In the rows, 128 means zero.
Rotation paths and how fast each direction turns (degrees a step)
Each turn is a multiple of 5 degrees from 10 to 175, or 0.
Each row of a path follows its step; steps can be skipped.
Path 1:
step 0: [127 139 132 123 137 127 127 125 147 133 126 138 126 125 132 111 139 133
 113 136 135 128 140 118 119 127 130 135 133 141]
step 1: [128 133 132 136 128 118 143 139 127 136 116 125 132 130 141 123 137 130
 120 115 123 136 132 125 141 129 132 115 143 136]
step 3: [147 128 120 130 137 115 132 133 129 125 134 134 143 136 123 138 128 134
 126 128 131 131 126 127 142 118 126 113 111 129]
step 4: [117 143 128 130 118 123 122 128 136 131 136 141 128 125 123 135 118 139
 120 124 124 120 129 113 134 125 132 131 115 108]
step 5: [134 129 130 122 123 123 129 130 133 126 132 145 126 122 121 131 117 143
 120 122 141 155 123 127 127 131 124 136 136 130]
step 6: [114 135 138 118 142 128 128 130 144 134 136 136 122 132 129 115 127 127
 122 118 141 126 141 117 124 124 129 122 138 136]
step 7: [126 127 124 132 133 117 135 132 125 140 118 127 127 125 139 121 136 124
 130 124 122 153 135 119 130 121 134 113 141 122]
step 8: [118 135 132 130 146 119 126 122 141 136 134 108 128 130 120 132 126 131
 129 122 112 135 119 133 131 121 127 117 122 132]
step 9: [134 134 121 134 145 120 116 136 122 133 129 137 139 131 127 138 131 132
 123 145 134 136 130 133 138 120 130 119 112 120]
step 10: [117 140 139 134 117 129 122 134 136 136 133 129 126 133 131 148 126 150
 130 126 133 127 123 115 132 132 128 128 116 121]
Directions:
[121 123 129 125 124 131 131 123 129 123 129 132 129 127 126 123 129 128
 125 127 132 132 129 126 126 128 124 126 128 126]
55
[130 130 128 129 129 129 123 122 121 126 126 127 128 131 129 126 127 134
 127 126 127 127 125 127 131 125 123 125 122 126]
60
Path 2:
step 0: [131 123 108 141 124 126 125 127 126 116 120 125 117 123 126 134 136 135
 129 136 123 134 153 128 134 114 140 125 139 129]
step 1: [120 129 100 126 129 128 121 135 122 132 130 101 128 131 122 121 125 129
 129 138 127 128 130 123 135 127 145 134 128 136]
step 2: [122 136 129 125 133 130 127 120 121 112 124 108 139 123 127 120 140 114
 132 144 134 128 129 123 146 117 135 122 122 121]
step 3: [125 145 119 127 149 122 113 134 128 128 129 123 121 132 129 126 137 115
 127 123 136 130 145 136 143 121 124 119 138 120]
step 4: [119 130 113 132 141 116 125 134 143 125 124 118 119 124 134 122 145 120
 140 122 116 139 121 136 131 121 131 141 127 121]
step 5: [120 123 116 129 119 132 130 117 128 118 122 127 114 130 119 122 144 121
 132 116 117 136 140 131 147 120 136 127 116 136]
step 6: [123 125 121 119 133 117 123 131 131 112 121 115 118 141 129 127 130 124
 129 133 128 128 148 130 128 135 154 123 128 140]
step 7: [137 121 109 122 142 127 118 128 125 109 125 123 126 116 126 120 136 127
 138 147 129 126 134 116 139 131 132 137 133 129]
step 8: [128 134 122 133 139 141 112 130 122 121 125 102 128 129 132 129 130 130
 124 126 135 140 141 126 147 122 122 139 122 129]
step 10: [117 138 118 131 134 121 125 119 133 130 142 124 106 120 121 116 136 130
 135 135 123 134 131 140 149 126 137 123 128 124]
Directions:
[135 130 126 130 131 128 129 127 128 129 127 124 135 132 126 131 123 127
 128 132 130 123 129 129 133 128 126 131 125 126]
60
[130 130 133 131 126 133 132 125 124 126 125 126 125 134 131 130 130 130
 131 126 130 129 131 128 132 125 125 125 132 130]
130
[130 125 123 136 129 126 131 126 125 126 127 135 130 124 129 123 129 125
 125 128 129 126 129 126 130 127 125 124 127 130]
155
[124 133 125 129 123 126 130 130 125 132 130 125 132 127 128 127 127 128
 128 131 127 130 126 131 129 122 128 123 133 122]
40
[128 128 131 133 129 126 129 132 128 125 128 124 128 131 136 121 122 127
 128 129 127 130 126 132 125 127 130 128 125 130]
155
[129 128 127 134 123 128 130 125 133 128 128 128 125 130 120 126 124 129
 130 127 127 126 128 127 127 126 137 128 129 129]
70
[129 133 130 130 128 124 123 130 126 125 124 133 126 128 129 137 127 125
 125 130 128 126 129 129 127 128 132 122 126 127]
115
Path 3:
step 0: [123 126 125 114 122 116 127 117 125 127 126 124 142 127 123 110 109 129
 123 127 128 127 123 142 135 143 125 126 130 132]
step 1: [128 113 120 126 126 140 143 134 131 120 118 132 124 137 120 125 120 132
 135 133 145 121 128 121 127 119 125 131 140 119]
step 2: [136 138 122 134 137 137 123 137 129 130 125 126 124 126 136 103 135 138
 125 134 135 124 124 135 139 137 136 131 120 133]
step 3: [127 125 137 130 138 143 122 125 138 133 136 126 132 140 129 134 129 129
 119 122 138 140 137 140 127 115 130 125 129 109]
step 4: [152 128 118 144 133 128 129 125 121 133 135 135 127 122 125 134 133 120
 118 130 116 120 121 129 119 131 129 133 119 123]
step 5: [118 138 135 119 124 117 124 131 124 114 124 129 120 126 128 132 121 132
 120 122 115 127 139 146 117 131 122 128 129 115]
step 6: [133 113 121 118 124 119 133 121 133 138 111 142 116 131 134 143 130 132
 131 124 126 119 125 118 134 130 127 132 122 124]
step 8: [123 119 125 116 139 137 134 116 137 125 122 139 145 135 130 124 137 118
 123 121 132 135 134 123 130 132 128 132 142 134]
step 9: [139 121 129 131 121 144 147 146 118 131 135 117 134 122 134 116 135 127
 129 127 120 127 120 125 125 131 126 125 129 125]
step 10: [122 134 126 132 122 132 123 126 122 122 138 133 121 136 132 127 142 129
 131 118 146 133 144 140 118 144 132 129 128 128]
Directions:
[130 128 125 125 122 128 136 126 124 124 128 126 125 124 125 127 125 128
 129 125 129 127 129 131 123 132 124 129 128 126]
80
[129 124 125 128 130 132 129 131 132 128 131 129 123 129 130 131 126 127
 126 129 128 129 121 122 126 128 121 130 127 129]
145
Path 4:
step 1: [136 131 112 128 136 123 141 119 131 133 136 148 134 136 123 113 140 121
 131 119 127 120 140 135 127 135 139 127 127 140]
step 2: [128 130 119 132 126 125 120 143 122 125 124 119 130 120 127 132 147 125
 118 111 136 135 115 128 119 130 144 134 112 127]
step 3: [123 127 126 126 116 125 127 114 140 112 122 135 125 131 145 115 129 121
 142 120 134 124 133 123 128 149 136 123 120 132]
step 4: [143 144 129 121 120 143 122 129 131 128 123 113 132 136 138 121 143 129
 126 116 118 133 115 124 117 121 131 128 139 126]
step 5: [139 135 140 124 132 119 132 104 137 112 118 120 119 114 137 133 124 125
 125 126 137 121 135 130 121 124 123 133 121 135]
step 6: [140 128 125 129 138 146 129 118 128 138 137 124 120 129 122 133 144 115
 145 133 125 130 120 114 123 125 122 124 133 141]
step 7: [119 121 135 134 130 122 118 130 139 124 127 119 131  99 133 136 139 125
 130 129 134 133 130 146 123 121 119 123 135 136]
step 8: [116 123 118 143 129 140 133 121 131 137 115 133 130 136 134 138 133 126
 145 137 133 116 138 119 116 133 120 130 139 122]
step 9: [119 139 125 144 119 132 120 126 136 133 127 127 116 122 117 122 139 148
 122 126 122 125 129 143 131 110 131 123 137 130]
step 10: [123 125 131 132 135 135 149 129 134 119 123 129 115 134 117 145 130 137
 127 116 146 126 143 126 127 137 126 125 128 117]
Directions:
[126 130 130 128 122 123 133 129 129 126 132 131 123 125 134 127 128 126
 129 131 130 131 129 132 128 121 129 128 125 127]
160
[123 126 119 132 130 128 124 130 128 130 126 132 131 126 127 126 127 122
 130 129 131 129 126 134 124 127 128 130 126 129]
60
[125 131 125 124 128 136 132 125 120 126 128 128 131 129 129 132 132 128
 130 132 127 128 126 130 131 127 131 129 128 126]
160
[128 125 129 127 126 132 125 127 127 128 129 130 129 134 128 126 127 127
 131 132 130 125 136 123 125 124 132 123 125 132]
145
Path 5:
step 0: [139 110 132 129 131 126 140 125 129 136 131 127 134 135 120 135 128 122
 120 142 142 121 140 140 122 143 125 133 132 143]
step 1: [139 143 133 110 131 123 122 138 127 132 134 123 143 124 141 132 142 121
 124 117 114 132 131 133 120 122 131 127 130 115]
step 3: [127 128 137 140 138 108 127 133 121 130 119 138 120 111 131 128 133 107
 130 124 130 121 134 129 137 124 120 137 119 138]
step 4: [141 125 137 112 130 148 118 127 124 124 137 128 118 138 127 116 129 133
 121 140 118 117 136 131 137 118 138 122 128 135]
step 5: [124 111 134 130 123 128 135 131 122 135 134 116 130 127 122 143 133 125
 139 127 118 141 115 118 135 133 130 143 122 111]
step 6: [127 127 116 148 124 122 117 116 139 134 134 134 139 134 137 128 125 116
 121 132 134 122 136 118 123 113 142 125 133 133]
step 7: [120 147 139 115 125 132 127 137 125 128 143 137 118 121 122 127 130 122
 135 132 137 135 109 126 135 129 121 126 142 137]
step 8: [123 114 117 112 132 122 136 119 136 133 114 134 125 134 119 120 126 131
 135 143 124 130 128 137 116 121 135 144 118 127]
step 9: [126 123 116 128 115 121 127 135 119 113 138 131 125 124 139 120 125 118
 119 107 114 136 125 121 125 133 134 117 121 132]
step 10: [111 134 128 136 136 134 110 110 129 125 125 120 119 136 136 135 120 140
 134 140 125 131 128 130 133 142 120 130 137 135]
Directions:
[129 128 129 127 130 126 127 132 128 127 126 132 127 131 132 124 128 125
 130 124 128 129 134 127 126 124 135 121 131 124]
140
[125 133 129 126 128 125 125 134 123 130 129 128 129 131 127 135 125 130
 127 133 128 129 132 132 130 127 130 126 126 134]
110
Path 6:
step 0: [126 112 124 134 143 121 111 132 126 131 135 128 115 127 139 126 131 132
 143 133 133 117 131 135 128 131 117 126 126 115]
step 1: [134 126 125 112 118 131 145 131 120 132 135 122 134 132 127 129 130 143
 128 117 129 128 127 112 119 126 135 132 110 132]
step 2: [120 135 147 124 140 134 124 138 134 124 121 127 130 125 124 128 121 119
 113 132 127 145 140 128 138 135 137 123 136 128]
step 4: [136 114 113 118 121 121 132 120 116 129 140 137 123 146 134 138 130 124
 121 130 128 137 130 118 123 132 135 128 121 124]
step 5: [114 124 148 119 134 129 127 133 136 128 124 129 128 124 115 129 127 135
 110 115 131 119 141 131 129 125 123 134 129 139]
step 6: [133 137 127 140 131 143 119 118 134 133 110 130 139 134 135 121 124 130
 146 122 118 132 121 127 127 126 137 126 133 119]
step 7: [139 116 116 121 115 122 142 124 120 127 126 131 122 124 126 137 137 119
 123 136 133 142 126 137 126 123 115 120 140 127]
step 8: [120 131 131 130 125 132 121 124 138 128 143 133 128 141 127 127 127 128
 112 134 132 104 135 131 134 127 132 136 125 145]
step 9: [120 130 132 141 133 116 125 119 128 119 114 130 131 129 115 125 119 126
 142 111 121 129 120 117 119 133 125 126 124 120]
step 10: [138 119 127 126 113 139 134 131 112 133 123 122 126 111 136 129 132 132
 133 133 127 130 134 138 124 138 133 132 146 130]
Directions:
[126 124 128 127 127 133 134 125 125 130 134 127 124 128 131 122 127 126
 126 127 127 132 127 124 130 127 125 130 129 131]
115
[135 127 131 124 132 128 132 127 129 129 130 125 126 133 125 133 128 129
 130 134 130 127 127 126 125 128 128 132 130 133]
110
[130 125 132 134 129 128 125 125 128 130 130 129 131 124 130 126 127 136
 126 132 130 129 129 132 127 124 127 129 124 131]
140
[129 129 132 127 129 127 129 129 134 132 132 133 132 124 122 127 126 124
 126 129 121 126 131 125 127 128 129 126 125 131]
110
[122 132 130 129 132 127 129 127 124 127 130 124 129 133 126 131 129 132
 124 127 123 128 128 131 133 128 129 123 129 133]
115
